In the rows, zero is written as 128.
One turn moves each row of this set onto another row. After a few examples, where does it send each row asked below?
mul: [155 141 128 147 136 119 104 162 111 139 146 162 166 111]
duvib: [126 108 142 150 133 149 107 129 133 129 169 175 127 123]
ziz: [122 125 101 166 108 114 127 132 127 147 151 115 132 154]
Zitib: [159 126 145 143  76 147 134 147 142 137 165 139 139 135]
Nopop: [148 125  93 161  91 128 114 163 130 151 161 108 129 115]
bimor: [131 131 116 133 121 131 103 157 114 105 177  98 139  97]
zibun: [160 132 149 140 129 147 121 125  92 105 148 153 149 117]
Zabu: [116 125 118 176 111 127 100 153 128 141 147 102 135 111]
Dasun: [131 117 124 135  68 129 100 161 119 131 143 146 140 130]
Fila: [145 116 131 106 154 150 137 138 124 125 170 141 157 120]
rifa: [130 106 119 100 145 120 112 129 105 123 158 134 151 129]
Gozi: [130 115 129 151 129 156 128 145 138 101 168 108 116 108]
Voso: [142 155 104 156 119 140 127 170 122 154 144 114 158 116]
kob: [138 144 121 104  88 130 126 126 134 150 146 137 147 106]
migi: [150  87 113 104 139 139 125 148 119 125 166 151 131 126]
vaba: [149 139 101 116 109 147 128 107 107 129 138 156 126 133]
Pevo: [139 121 103 128 160 125 101 124 129 149 170 122 127 109]
gov: [144 119 146 125 101 134 101 155 146 152 165 147 143  91]
Dutez: [119 108 135 128  96 129 116 120 148 140 144 151 123 120]
vage: [144 119  91 127 103 136 128 140 120 105 169 104 114 122]
gen: [140 136 115 172 104 145 138 137 144 144 148  99 129 120]
fude: [145 134 123 161 114 157 105 184 101 139 183 130 129 122]
fet: [140 118 119 138 110 133 110 139  85 103 160 171 149 127]
zef: [156 114 141 165 141 128 125 130 139 134 141 167 131 140]
dufe: [149 158 117 144 105 148 130 134  99 139 170 106 126 146]
nak: [141 121  83 121 150 145 114 139 129 148 157 134 120 104]
rugup: [172 114 133 141 112 140 133 131 104 109 179 165 137 132]
Zak: [158 107 129 174 127 130 110 167 137 152 146 119 119 121]
fav: [168 144 133 123 126 128  93 141 106 142 182 148 153 102]
bipo: [125 118 131 169 119 150 104 143 101 128 146 122 103 142]
zel: [157 138  96 137 110 111 131 128 115 138 149 161 145 149]
nuve: [126 124  95 132 156 141 125 128 140 147 179 134 132 114]
zov: [134 136 162 141  92 140 107 137 124 132 132 122 154 124]

migi moves to Fila
Zabu moves to Nopop
Now find these:
zel moves to zef
bimor moves to vage
Zak moves to Voso
vaba moves to duvib
zibun moves to fet
Dasun moves to Zitib
Pevo moves to nak
bipo moves to fude
Dutez moves to gov

One turn moves each row of this set onto another row. After a few examples, where does it send each row asked below?
guv: [129 133  97 135 147 110  92 171 133 148 120 128]
Goze: [141 161 128 150 134 131 141 141 155 131 105 139]
Babi: [142 142  86 129 139  88 130 146 121 131 142 122]
lis: [119 141 124 131 132 117  99 151 129 126  85  97]
Gubir: [115 151 126 116 175 115 154 134 108 132  81 138]
gire: [114 139 125 118 144 155 153 130 128 132 113 120]
rekim: [156 134 106 134 158 103  88 160 124 136 131 124]
fur: [130 144 119 133 172 107  97 131 124 170 127 108]
vunuk: [170 143 148 146 170 103 143 142 119 141 109 120]
Kazak: [141 105 101 135 148 146 154 144 118 129 106 108]
Rebaz: [121 148 119 150 160 115 100 161 112  97  97 138]
mer: [123 146 127 123 164  97 146 148 118  94  99 109]
kek: [155 118 120 158 146 136 106 143 105 130 102 100]
Rokig: [148 142 135 135 134 110 137 163 123 125 144 140]
vedup: [129 141 107 142 137 142  91 110 117 129 108 132]
Gudot: [111 154 119 128 143  99 156 143 121 166  99 132]
Noro: [126 128 120 118 158 138 171 137 124 132 129 131]
gafek: [107 149 122 148 130 135 127 164 129 154 115 107]
vebe: [ 99 153 136 140 146 109 131 123 141 114 101 144]
mim: [159 126 122 146 165 112 110 151 101 153  83 143]
Liti: [111 127 111 138 159 123 113 149 111 122 140  86]
ner: [119 122 134 105 159  98 130 122 136 135 131 106]
deba: [123 124 122 136 139 136 114 135 150 100 127 133]
rozo: [140 142 130 154 153 145 157 135 111 153 109 102]
Viren: [138 119 118 137 153 116 124 120 128 101 118  86]
Peti: [151 133 122 133 179 114 123 108  88 114 117 131]
Gev: [169 133  91 158 157 115 127 144 116 134 133 131]
Seb: [133 100  98 121 149 112 111 119 125 112 127 128]
vusog: [139 121  94 128 182  88 119 131  99 131 120 104]
nis: [131 140 108 142 172  83 114 117 129 120  88 139]
kos: [149 144 110 135 161  98 157 120 117 134 121 155]
sudu: [115 124 131 116 191 108 140 131 100 134  89 122]
sez: [134 125 120 127 137 143 105 139 141 120 138 108]
Vidil: [ 93 163 125 141 168 107 121 137 108 151  93 118]
didir: [122 151  82 136 171 131 126 156 107 156  93 124]
mape: [115 163 110 124 184 104 144 128 134 130 136 133]
luda: [151 133 107 125 143 119 122 153  81 154 114 104]
pelu: [126 140 148 158 166 110 119 152 121 142  94 158]
sazi: [123 155  89 125 127 134 148 149 111 122 117 131]
lunag: [157 147 119 133 177  93 117 149 105 138  91 147]
Vinez: [128 131 111 131 152  91 114 146 125 152 139 160]
sedop: [151 122 120 131 161 138 133 101 121 146  87 124]
tev: [103 131 127 140 176 126 142 164 120 136  85 109]
Movak: [124 130 151 148 131 141 138 127 110 125 102 119]
bifo: [143 154 120 155 138  98 111 126 110 125 100 161]

kek moves to gafek
lunag moves to rekim
vedup moves to sazi
Now find these:
mape moves to Peti
Liti moves to Movak
sudu moves to mim
rozo moves to Vidil
didir moves to Rebaz
Kazak moves to tev

One turn moves each row of this set onto another row. After a few examples, where does it send each row asked below?
rova: [128 161 109 105 186 101 139 132 106 121 151 126  87 142 120 122 120 112
 157 122 112 112 145 122 141]
luzad: [140 180 120 121 139 115 153 142 131 143 142 129 108 162 132  95 101 127
 146  93 105  94 136 159 130]
keve: [ 96  92 122 112 147 127 127 121 129 102  95 142 124 130 132 112 128 119
 111 112 116 133 114 117 134]
gadem: [133 129 103 117 129  83 129 120 150 116 109 128 141 159 137 105  78 135
 113 104 109 108 141 149 160]
zus: [129 154 133 110 136 119 134 147 120 137 130 161 116 170 159 170 138 129
 105 122 100 118 134 109 147]
pepu: [128 107 121 115 125 119 149 134 117 123 146 158 135 151 139 135 139 112
  81 130 111 125 139 111 152]
rufu: [146 146 120 118 142 116 156 142 128 150 136 164 117 165 166 157 146 117
 105 131 100  99 146 114 135]
renog: [133 148  97 137 162 120 128 137 146 103  94 119 103 129 116 102 117  98
  97 113  83 131 156 106 148]
pez: [113 148 160 147 123 154 138 130 132 133 115 165 114 140 166 126 127 119
 118 131 121 101 147 149 133]
falel: [132 119 108 134 166 114 164 132 151 145  97 149 101 136 158 121 142 111
 135 123 102  86 124 125 106]
lusar: [116 155 110  98 185 115 125 125  98 111 145 124  97 138 123 122 122 116
 154 125 123 124 149 113 135]
vavi: [136 166  97 138 172 129 124 137 148 114  86 121 100 132 136 116 124 105
 110 118  85 122 164 100 130]
Zimi: [120 144 115 132 127 131 151 137 118 130 155 122 125 138 119  73 107 132
 132 108 131 108 130 146 120]
vope: [118 131 133 111 125 120 131 145 114 122 140 159 125 162 140 155 133 128
  90 119 107 133 126 108 159]
lus: [123 149 126 103 170 116 130 127 145 131  73 151 101 160 165 148 131 122
 140 104  91 106 128 126 124]
Fogor: [134 151  94 156 165 124 139 147 149 118 102 119  95 121 122 104 124 105
 107 123  90 118 151 100 131]
lirar: [113 175 126 117 136 148 121 132 112 129 132 124 126 151 145 102 111 147
 148 104 133 114 141 136 107]
Pem: [110 136 107 129 133 116 108 121 137 118 104 125 145 144 160 119  93 161
 126 122 138 113 139 122 123]
tebu: [124 140 103 109 182 108 142 127 102 116 156 124  97 130 117 108 125 108
 148 131 123 115 148 118 135]
tase: [123 145 108  96 181 102 133 125 101 107 149 124  98 141 111 113 117 106
 146 119 114 125 148 123 152]
fune: [147 117 112 119 135 114 164 133 127 139 144 161 129 155 152 136 145 104
  89 134 104 105 150 117 141]
vef: [130 145 157 143 122 128 156 134 142 134 121 167 105 151 150 116 117 103
 111 119 100  95 144 167 158]
neza: [129 153 109 140 133  83 135 144 153 136 117 127 117 157 142 122  82 155
 132 109 111  94 120 142 147]
dil: [131  90 107 114 156 102 163 119 147 119 100 148 117 139 132  99 127  92
 109 108  94 108 130 137 139]
zipa: [ 98 132 136 117 150 110 126 146 136 115  95 146  96 149 129 139 118 135
 129  98  97 125  92 124 146]
Las: [124 162 125  96 130 122 128 124 117 113 133 126 132 165 122  88  94 124
 128  83 110 125 145 157 148]
bal: [118 155 102 144 162 133 116 143 139 104  94 117 101 123 122 113 120 115
 105 119  96 135 148  93 135]
Tesi: [129 170 105 145 164 119 125 152 148 112  94 120  88 134 119 119 115 112
 111 111  80 126 143 104 145]
Puvuz: [120 134 155 132 123 149 139 114 131 123 110 166 127 143 164 114 126 104
 106 127 116 108 163 155 143]
pofut: [111 136 161 154 114 140 148 138 132 128 129 163 108 137 144 115 120 116
 109 127 115 106 131 155 151]
Livi: [133 152 102  96 190 106 137 118 105 117 144 127  99 141 128 113 124 102
 151 126 115 112 162 123 135]
piva: [140 144  98 113 143 101 123 109 150 127  94 130 146 159 170 117  93 139
 126 114 117  97 163 140 131]
Kadu: [121 149 163 125 120 137 133 123 134 121 108 167 117 156 155 125 115 106
 108 113 102 112 152 163 164]
loreg: [140 157 109 102 142 137 142 110 122 130 128 128 141 155 149  80 113 115
 134 103 121 104 172 150 111]
kat: [126 125  97 153 131 101 142 133 149 135 125 125 132 135 148 103  96 152
 126 129 134  90 129 131 122]

dil moves to falel
Zimi moves to loreg
Now find these:
renog moves to Fogor
neza moves to Pem
tase moves to tebu
zus moves to vope
vef moves to pez

One turn moves each row of this set onto another row. After a few examples, where does it send each row asked below?
lun: [125 125 133 128 118 131 151 140 138 117 143 140 148 162 115 126 138 135
 119 129 123 120]
tez: [120 121 114 143 143 172 134 117 129 150 136 146 107  92 135 132  98 123
 137 128 144 107]
rim: [123 114 119 141 144 175 137 118 134 162 147 126 110  96 141 139 109 126
 136 128 137 104]
demov: [151 132  85 108 133 105 110 136  97 160 133 173 132 114 140 103 121 139
 134 108 144 137]
bovas: [139 124 130 116 115 132 138 128 138 126 140 134 148 165 110 131 161 135
 110 137 125 126]
difi: [162 121 110  84 142 159 125 122 107 153 144 131 117 117 109 120 167 103
 121  96 132 129]
Goras: [154 132  85 105 133 106 106 133  96 162 130 171 131 113 140 107 123 138
 131 109 144 136]
buger: [116 141 117  96 123 181  90 141  96 143 126 163 132 124 109 120 123 143
 136 127 122 147]
redul: [129 121  84 124 142  98 146 134 126 151 142 108 167 109 125 115 140 135
 129 110 136 145]
niro: [124 116 125 128 129 117 129 121 120 150 125 157 131 140 156 131 157 145
 129 123  96 170]
lera: [140 129  82 114 142 100 134 123 131 156 133 104 165 105 126 125 152 130
 125 118 137 135]
sasur: [151 134  85 106 133 107 108 135  98 161 129 173 131 112 142 106 119 136
 133 110 144 131]
vato: [136 136 121 120 133 121 118 111 132 152 109 155 127 126 163 148 157 129
 129 133  97 139]
vavo: [115 132 126 138 135 118 140 129 130 139 118 163 129 125 167 137 128 134
 139 121  94 138]
gotiv: [116  86 123 145 138 169 140 122 119 166 168 123 114 117 129 119 122 146
 131 118 137 152]
sab: [132 133  84 124 144 100 146 133 133 150 133 109 166 100 131 123 133 128
 133 113 136 123]
vol: [117 146 117  96 124 182  91 141 100 142 122 163 132 120 112 123 119 140
 137 129 122 137]
vakel: [137 138 131 120 118 134 142 131 145 119 133 136 148 155 118 138 145 127
 115 138 125 103]
Fados: [103 131  95 122 126 147 118 149 104 138 130 100 125 131 130 119 159 118
 165 154 135 125]
rurer: [100 126  96 123 126 147 118 151 101 138 133 100 126 134 127 116 160 121
 163 152 134 130]
lor: [ 98 129  97 125 126 146 121 153 102 136 132 100 126 131 130 115 155 120
 166 152 133 127]
kor: [116  87 116 145 136 166 134 120 112 159 161 143 113 118 119 111 122 147
 129 118 145 165]
bure: [111 142 117 100 123 181  96 146  97 141 127 164 133 121 111 119 115 143
 138 125 121 144]
Mife: [136 106 118 106 142 154 152 145  98 142 161 140 121 124 109  99 137 117
 131  79 130 146]
rezip: [144 133 114 101 149 160 148 139 114 137 141 140 117 104 121 119 125  97
 136  89 129  99]
Puba: [142 101 115 122 137 175 113  99 128 178 149 115 110 109 128 141 151 134
 121 136 140 136]
Movo: [147 109 107 119 137 172 105  92 125 171 136 133 107 105 120 138 150 127
 117 140 148 139]

demov moves to Goras
vavo moves to niro
bovas moves to vakel
Now find these:
Mife moves to difi
bure moves to buger
kor moves to Movo
Puba moves to rim
Fados moves to lor
lera moves to sab

One turn moves each row of this set onto another row. After a few examples, where does it send each row asked below?
Fol: [112 152 107 144 147 149 143 157 135 107 142  95 151 129 171 106 111  95
 159 131]
metaf: [132 115 129 163 125 155 157 145 139 142 182 121 158 118 138 130 167 120
 140 145]
Gik: [ 92 156 149 159 133 166 153 147 118 116 122 124 127  80 163 141 110 131
 125 119]
fatud: [109 149 134 175 136 157 166 136 134 132 107 138 105 102 154 123 133 113
 131 112]
gopiz: [133 151 105 145 147 141 152 156 122 109 123 132 155 119 181  96 125  97
 130 112]
Zegup: [107 170 141 134 133 163 148 141 129 127 145 130 160 123 175  97 119  94
 132 120]
Fudev: [105 105 128 157 141 140 147 161 131 131 172  93 131 123 134 165 147 137
 107 125]
runel: [ 86 156 101 126 150 135 139 125 150 132 113 122 128 130 126 139 136 124
 122 119]
kov: [112 136 134 140 140 168 149 163 138 100 139 118 145 134 176  90 134  86
 128 137]
vukud: [ 83 143  94 118 150 155 141 146 149  94 127 122 146 126 131 116 135 138
 102 126]
Mab: [129 123 133 147 168 132 140 160 138  98 165 108 170 132 118 145 166 112
 131 127]
Redeg: [112 133 143 162 156 121 149 152 116  88 154 120 177 134 115 137 163 120
 146 122]
binif: [122 137 136 151 123 120 158 129 123 122 193 112 168 125 131 110 149 106
 121 136]
gar: [ 95 167 120 118 169 150 130 130 125 104 125 134 151 103 133 118 124 131
 108 111]
mosi: [127 129 129 159 141 148 144 144 117 125 108 131 116  78 166 135 140 114
 138 143]
migu: [100 121 139 146 150 108 134 136 117 107 164 113 173 104 110 142 153 132
 118 119]
Kupon: [ 92 109 143 162 145 124 147 154 105 130 165 101 125 139 139 147 142 130
 102 116]
sobut: [ 78 144  95 145 165 147 135 142 138 116 115 119 143 115 137 116 117 137
 135  91]
gitel: [122 122 119 168 122 145 162 132 111 136 184 131 153 118 135 110 158 136
 133 145]
dep: [ 88 123 142 161 125 171 153 153 138 111 105 136 126  90 154 138 145 130
 128 137]
kabep: [ 98 113 163 178 129 129 151 142 112 127 177  97 135 101 135 138 138 120
 123 128]

migu moves to binif
Kupon moves to Redeg
mosi moves to runel
Now find these:
gopiz moves to fatud
Fudev moves to Mab
gar moves to Zegup
kov moves to dep

